In the rows, zero is written as 128.
One turn moves each row of this set onto another row. After a few examples, where does it send each row asked below?
fabi: [153 130 144 120 165 127 107 133 119  97 126 132 126 188 152]
sug: [102 150 166 147 120 155 112 111 134 133 143 123 152 113 154]
bove: [101 175 152 138 114 147 130 132 116 121 139 118 157 113 156]
noto: [115 116 161 144 150 127 110 145 124 157  99 133 137 142 110]
Lapi: [165 146  96 116 124  94 146 126 126 104 125 111 164 103 124]
Kof: [169 128 113 116 104  97 180 125 120 132 137 116 146 158 124]
kilu: [130 154 126 139 122 117 144 167 110 130 136  93 158  90 129]
piboz: [150 119 146 108 147  80 156 150 120 149 156 130 139 150 142]
Gagod: [ 97 130 151 148 150 118 141 110 108 107 138  85 103 143 108]
Zurep: [120 115 142 135 147  88 150 151 114 139 153  89 117 110 116]
Kipe: [138 144 155 112 169 101 119 145 126 112 129 147 124 173 148]
Nozer: [162 118 114 161 142 160 126 142  83 114 160 129 123 130 113]
Nomod: [119 128  99 104 109 155 132 107 106 119 107  92 153 128 164]
lumi: [111 115 163 155 145 133 124  95 106 109 148  93 118 162 119]
Dami: [162 134 131 154 151 151 127 106  99 131 158 153 157 115 113]
Bebat: [155 123 117 137 146 152 154  82 128 154 149 144 127 106 119]
mema: [134 145 105 116 116 105 123  94 154  79 122 129 127 108 139]
repup: [141  98 106 105  94 118 109 117 116 104 134 137 144 153 164]
kodo: [133 136 115 127 119 133 114  97 172 100 112 123 117 100 144]
bek: [155 121 109 118 142 164 154 127 128 158 148 142 105 115 154]
fakoz: [134  84 140 141 105 106 111 134 122 126 126 144 122 167 116]
vorod: [155 140 113 130 100 159 140 137 146 111 102 121 107 170 144]
Ziv: [107 131 128 123 162 142 123 112 118 138  86  91 144 112 126]
suleg: [145 144 123 132  87 133 162 133 138 117 115 132 109 177 130]
novus: [162 108  98 126 158 152 127 149 107 117 156 130  95 120 146]

fabi -> sug
Ziv -> repup
bove -> suleg
And these:
Kof -> Zurep
Dami -> bek

One turn moves each row of this set onto another row. After a few examples, where does it send each row asked below?
sekos: [148 131 111 106  91 108 119 141 148 135 119 111 146 185 118 127 131 114
  97 121 140 124 147 116 152 120  88 133  73 123 123 142 184 115 160 120
 141 110  88 169 110 157 118 131]
tor: [159 146 139 134 101 133 116 111 126 125 164 140 133 163 126 122 137 139
 173 156 116 112 140 189 130 127 101 145 104 126 129  98  77 131 115 107
 122 125 106 146 122 164 123 118]
gav: [152 131 165 128 113 151 126 125 131 148 109 156 159 150 108 139 151 113
 135  95 160 138 127  52 153 126 121 148  98 149 156 142 104 160 114 113
 166 131 123  99 112 112 132 156]
bom: [130 143 108 145 136 147  75 133 154 140 112 142 175 127 133 130 148  98
 101 137  64 117 106 114 100 100 129 138 142 151 134  81 130 127  82 115
 128 127 106 120 128 114 146 124]
Dukoz: [125 130 137 114  66 136 154 126 154 111 116 128 138 165 128 118 139 105
  98 125 129  94 162 119 166 130 115 132 111 129 111 153 150 148 145 122
 137 127  72 163 127 152 124 175]
kulun: [132 115 126 123  78  95 153 120 148 115 124 103 124 169 118 122 139  94
  91 106 129 111 135 112 174 130  97 115  87 106 112 134 165 151 128  93
 137 100  94 165 105 147 141 145]
nemu: [174 119 167 104  93 138 133  98 112 148 126 149 176  81 107 144 165 102
  93 116 137 157 114 108 149  95 129 119 110 134 166 115 129 170 113 107
 128 115 138 140 158 108 124 107]
Tosu: [136 128 137 123 116 126 131 126 171 129 135 125 128  62 128 100 136 143
  96 124 181  86 134 132 164 119 126 142 112 127 128 130 192 122 143  96
 143 116  88 160 129 144 120 121]
davob: [130 128 132 129 114 138 132 118 165 131 137 120 148  69 134  96 135 151
  87 123 183  89 129 130 153 108 132 149 105 131 117 137 188 117 160 100
 134 119  87 152 129 148 120 125]
fumad: [175 139 118 103  65 132 117 108 117 114 150 134 145  76 119 147 152 101
  99 142 153 148  80  87 115  91 116 119  98 141 137 106 111 155 150 128
 119 129 134 133 131 118 124  96]
vopa: [158 143 103 124 118 131  98 133 175 132 137  86 148 118 121 119 119 124
 145  70 113 133  91 140 127 135 149 140  77 112 100 102 121 112  83 128
 102 104 116 110 107 141 128  95]
fifi: [179 141 161 106  79 131 126 123 140 118 159 135 143  84 120 138 156  98
 128 136 148 156  92  85 131 115 134 107 123 121 119 103 107 174 141 132
 124 133 128 145 170 138 121 104]
sal: [152 141 148 133 107 174 106 124 153 146 108 137 173 111 124 139 142 153
 126  81 111  92 126 175 131 114 173 156 113 147 121 131 106 102  87 139
 110 126  91  98 133 125 128 125]
rog: [137 125 127 132 111 117 131 119 166 125 141 118 126  64 132 104 135 144
  94 121 185  86 118 129 159 108 122 138 105 128 118 129 187 116 154  93
 137 112  88 154 123 147 128 113]
Kisaz: [154 139 141 123 106 155 114 126 122 140 111 158 158 151 113 145 143 121
 128 106 168 134 117  47 133 114 111 154  83 158 154 146 108 142 130 127
 165 136 119  96  95 113 126 145]
Kiz: [163 142 149 123 114 140 112 147 150 132 125 141 136 156 112 135 139 111
 153 109 170 143 113  39 138 138 118 139  91 137 137 131 103 155 129 134
 168 142 123 107 111 130 127 142]
Tutob: [146 119 144 133  62 110 136 125 132 125 103 147 118 168 121 157 145 121
  82 125 143  70 146 139 160 101 100 122 101 139 130 145 150 117 152 114
 145 121  70 149 121 145 135 148]
bup: [153 161 108 106 101 148 114 138 189 112 124 102 123  94 114 109 122 113
 148  92 111 118 130 146 145 156 153 142 100 112 122 111 119 129  64 151
 111 133 101 125 108 127 117 122]
Razu: [145 110 157 141  89 113 131 132 136 145 121 129 165 195 129 138 145 130
  99 108 139 106 135 126 150 107 114 128  95 130  94 144 159 121 168 105
 135 107  82 152 143 171 136 139]
zosur: [131 118 142 134 118 123 137 117 161 134 134 124 140  64 131 100 142 145
  88 114 177  86 126 136 168 111 133 145 111 129 118 134 185 126 145  85
 136 110  93 152 128 145 129 123]
leza: [146 144 117 139  84 140 125  91 118 116 163 136 131 155 128 119 136 127
 161 156 115 106 133 183 127 122 100 147  97 128 122 103  70 138 118 102
 115 123 110 131 102 157 131 126]
fol: [158 133 143 136 104 133 113 131 132 137 125 144 144 153 117 148 141 112
 140 100 172 140  94  39 133 119 113 143  83 145 132 132  96 148 132 120
 161 129 124  97  98 123 136 135]
zag: [136 150 120 142 133 134  83 147 168 129 110 142 145 122 123 130 147  89
 119 147  67 112 111 114 110 117 127 124 155 140 137  73 131 138  69 124
 136 132 102 134 142 115 143 128]
ral: [131 142  98 148 128 139  76 138 159 131 119 131 160 125 133 131 141  98
 110 141  67 121  92 106  94 102 122 129 141 147 122  75 129 127  87 117
 126 125 108 122 124 120 148 115]
dume: [141 148 103 127  91 152 126  83 116 124 157 126 153 153 128 107 135 120
 148 147 107 121 145 182 136 119  90 158  89 129 141 108  85 140 107  96
 112 117 116 140  88 141 128 134]
vir: [134 126 141 131 115 122 135 128 173 126 145 115 134  70 136  95 137 143
 100 121 180  92 127 126 162 122 134 141 112 123 105 127 185 127 148  95
 136 116  89 156 135 155 123 123]
Taz: [191 139 165  85  90 139 120 130 135 137 131 154 147  80 104 142 162 102
 119 147 148 156 128 104 142 116 128 115 117 130 168 104 134 163 120 140
 138 140 125 158 170 120 108 105]
mamos: [163 141 140 128 118 130 118 109 123 147 153 139 147 167 112 120 143 131
 170 147 114 123 151 195 141 124  96 147  91 124 152  94  99 129  98  95
 128 114 113 145 120 158 118 113]
noril: [150 140 144 126  93 147 124 124 168 123 107 130 118  86 115 138 136 124
 131  84 109  81 131 170 156 134 158 138 116 127 135 119 102 127  54 132
 117 123  93 111 120 107 134 125]
kek: [167 144 105 127 112 142  83 133 150 145 117 119 163 115 117 147 125 154
 123  80 124 111 101 164 110 104 148 150  76 141 125 117 126  79 104 140
 109 111 102 103 108 130 123  91]
sofu: [162 135 163 119 113 130 118 140 138 140 109 156 129 148 101 141 145 107
 144 106 168 134 125  50 156 134 110 137  92 139 163 129 105 155 107 123
 175 135 124 109 109 114 129 145]
ruz: [131 139 127 146 138 142  82 137 159 141 106 147 163 121 124 132 149  96
 106 138  61 110 114 116 114 108 132 128 151 147 139  83 129 137  71 116
 135 127 103 127 139 111 151 127]
zofo: [136 149 110 145 131 135  79 146 168 126 124 131 150 125 131 128 143  88
 123 145  65 119  98 103 102 116 127 126 147 138 116  72 126 139  82 123
 128 132 106 129 135 122 147 121]
Kono: [145 140 125 124 114 145 127  90 118 146 156 128 163 162 118 105 141 124
 151 140 106 135 156 189 145 124  98 157  87 125 149 104  98 140  92  87
 121 109 126 142 104 149 126 122]
Meke: [163 138 132  95  80 168 123  93 114 137 140 139 199  81 124 131 158 109
  88 129 140 164 109  93 122  91 130 136 103 144 146 126 126 163 145 127
 115 127 132 131 145 116 116 117]

Taz -> fifi
vopa -> kek
zofo -> ral
And these:
Kiz -> fol
mamos -> tor
Tutob -> Dukoz
rog -> davob

